B =
[[131 127 129 134 133 136 125 135 142 131 148 125 121 143 142]
 [127 118 120 129 128 138 129 107 148 100 110 111 139 138 140]
 [118 121 116 131 128 129 135 104 125 104 142 112 127 123 133]
 [145 137 152 128 138 124 123 122 122 117 155 110 124 135 126]
 [107 117 110 132 112 127 132 120 134 149 135 100 143 143 128]
 [135 114 121 116 132 115 128 126 125 127 142 146 133 120 131]]
Rows and columns are counted from 0.
row 0 col 0: 131
row 3 col 8: 122
row 3 col 0: 145
row 4 col 12: 143
row 0 col 5: 136
row 3 col 5: 124
row 1 col 12: 139
row 4 col 2: 110
row 0 col 11: 125
row 3 col 12: 124
row 0 col 13: 143
row 2 col 2: 116
row 5 col 11: 146
row 5 col 7: 126
row 3 col 13: 135
row 2 col 9: 104
row 3 col 9: 117
row 4 col 6: 132
row 0 col 6: 125
row 2 col 8: 125
row 1 col 9: 100
row 0 col 14: 142
row 4 col 5: 127
row 4 col 4: 112
row 1 col 0: 127
row 1 col 6: 129
row 5 col 0: 135
row 2 col 7: 104
row 5 col 4: 132
row 0 col 3: 134
row 5 col 2: 121

grid = [153 141 119 120 140 103]
grid[0] -> 153
grid[2] -> 119
grid[5] -> 103

x =
[[126 123 134 123 123 124 127 123]
 [133 123 151 103 104 112 127 126]
 [118 136 122 118 124 122 126 137]
 [128 118 115 132 123 127 131 117]
 [134 123 140 116 119 126 132 126]
 [103 128 148 145 132 110 103 125]
 [134 108 135 128 117 120 128 108]
 [126 123 118 128 120 121 126 120]
 [125 121 120 122 125 123 127 121]
 [126 119 120 121 124 126 133 122]
 [124 110 114 126 121 123 125 108]
 [106 129 124 152 111 101 111 127]
 [120 121 128 132 125 120 121 120]
 [114 127 128 133 122 117 119 126]]
x[0,0] => 126
x[1] => [133, 123, 151, 103, 104, 112, 127, 126]
x[12] => [120, 121, 128, 132, 125, 120, 121, 120]
x[13,0] => 114
x[1,0] => 133
x[1,1] => 123
x[10,4] => 121
x[8,4] => 125
x[:, 7] => [123, 126, 137, 117, 126, 125, 108, 120, 121, 122, 108, 127, 120, 126]
x[10,5] => 123
x[7,2] => 118
x[9,4] => 124
x[8,2] => 120
x[11,7] => 127
x[0,4] => 123
x[11,1] => 129
x[8,0] => 125
x[12,6] => 121
x[4] => [134, 123, 140, 116, 119, 126, 132, 126]
x[2,1] => 136
x[11,0] => 106
x[5,7] => 125
x[3,7] => 117
x[7,5] => 121
x[13,7] => 126
x[1,7] => 126
x[10] => [124, 110, 114, 126, 121, 123, 125, 108]
x[2] => [118, 136, 122, 118, 124, 122, 126, 137]
x[10,6] => 125
x[11,5] => 101
x[3] => [128, 118, 115, 132, 123, 127, 131, 117]
x[:, 3] => [123, 103, 118, 132, 116, 145, 128, 128, 122, 121, 126, 152, 132, 133]
x[13,2] => 128
x[9,0] => 126
x[5,5] => 110
x[3,6] => 131

arr =
[[137 111 130 142 108 127 135 120 102 117 136 137 120]
 [129 118 118 131 132 132 140 126 118 129 129 140 134]
 [129 119 117 132 131 132 139 127 117 129 128 139 134]
 [124 123 131 150 123 137 139 123 118 124 127 137 129]
 [125 124 124 131 124 133 142 130 111 118 123 132 135]
 [134 122 126 140 126 133 142 129 117 114 124 135 137]
 [125 122 131 150 124 137 138 123 119 124 126 138 129]
 [138 111 127 143 108 127 135 121 104 119 135 135 119]
 [123 115 134 133 127 123 143 116 108 115 137 148 124]
 [129 111 135 138 115 123 139 116 102 113 138 143 120]
 [140 111 119 143 109 132 134 126 106 126 131 132 123]
 [128 118 119 131 132 132 140 126 117 128 129 141 133]
 [140 113 116 141 112 133 134 128 111 128 129 132 126]]
Indices start at 0.
row 0 col 0	137
row 7 col 6	135
row 0 col 7	120
row 5 col 11	135
row 2 col 9	129
row 3 col 10	127
row 0 col 11	137
row 2 col 2	117
row 4 col 12	135
row 11 col 10	129
row 9 col 3	138
row 8 col 9	115
row 3 col 9	124
row 4 col 0	125
row 3 col 2	131
row 7 col 1	111
row 9 col 7	116
row 3 col 4	123
row 6 col 3	150
row 7 col 5	127
row 7 col 2	127
row 1 col 10	129
row 8 col 11	148
row 10 col 10	131
row 2 col 11	139
row 5 col 3	140
row 4 col 11	132
row 10 col 1	111
row 11 col 5	132
row 10 col 8	106
row 5 col 9	114
row 6 col 4	124
row 1 col 6	140
row 4 col 9	118
row 2 col 6	139
row 6 col 2	131
row 4 col 10	123
row 11 col 12	133
row 3 col 5	137

A =
[[142 147 148 117 156]
 [121 130 141 121 117]]
A[-2, -5]	142
A[-1, -5]	121
A[-2, -1]	156
A[1, -4]	130

m =
[[ 98 111 113 132 104 133 129 116 133 110 125 152 133 141 137]
 [116 109 110 129 112 138 132 124 142 131 104 104 132 146 155]]
m[0,0]	98
m[1,-6]	131
m[1,-12]	129
m[-2,-1]	137
m[0,-6]	110
m[-2]	[98, 111, 113, 132, 104, 133, 129, 116, 133, 110, 125, 152, 133, 141, 137]
m[0,-3]	133
m[-1,0]	116
m[-1,13]	146

M =
[[139 121 121 131 125 141 116]
 [122 147 137 136 119 111 118]
 [122 127 125 135 133 148 125]
 [118 126 144 112 134 120 120]
 [132 137 129 137 124 122 144]
 [126 152 121 129 142 140 132]
 [124 108 122 141 115 130 134]
 [126 140 123 135 124 114 136]
 [143 125 105 127 124 150 128]
 [124 147 125 108 142 122 130]
 [128 116 130 139 111 120 127]
 [111 124 139 142 116 106 149]]
M[0][0] => 139
M[5][6] => 132
M[5][4] => 142
M[10][2] => 130
M[:, 5] => [141, 111, 148, 120, 122, 140, 130, 114, 150, 122, 120, 106]
M[2] => [122, 127, 125, 135, 133, 148, 125]
M[6][4] => 115
M[7][4] => 124
M[10][4] => 111
M[11][3] => 142
M[4] => [132, 137, 129, 137, 124, 122, 144]
M[9][0] => 124
M[5] => [126, 152, 121, 129, 142, 140, 132]
M[4][5] => 122
M[10][3] => 139
M[1][1] => 147
M[9] => [124, 147, 125, 108, 142, 122, 130]
M[9][5] => 122
M[:, 3] => [131, 136, 135, 112, 137, 129, 141, 135, 127, 108, 139, 142]
M[3][2] => 144
M[10] => [128, 116, 130, 139, 111, 120, 127]
M[:, 0] => [139, 122, 122, 118, 132, 126, 124, 126, 143, 124, 128, 111]
M[9][1] => 147
M[6][3] => 141
M[6][1] => 108
M[10][1] => 116
M[2][6] => 125
M[0][3] => 131
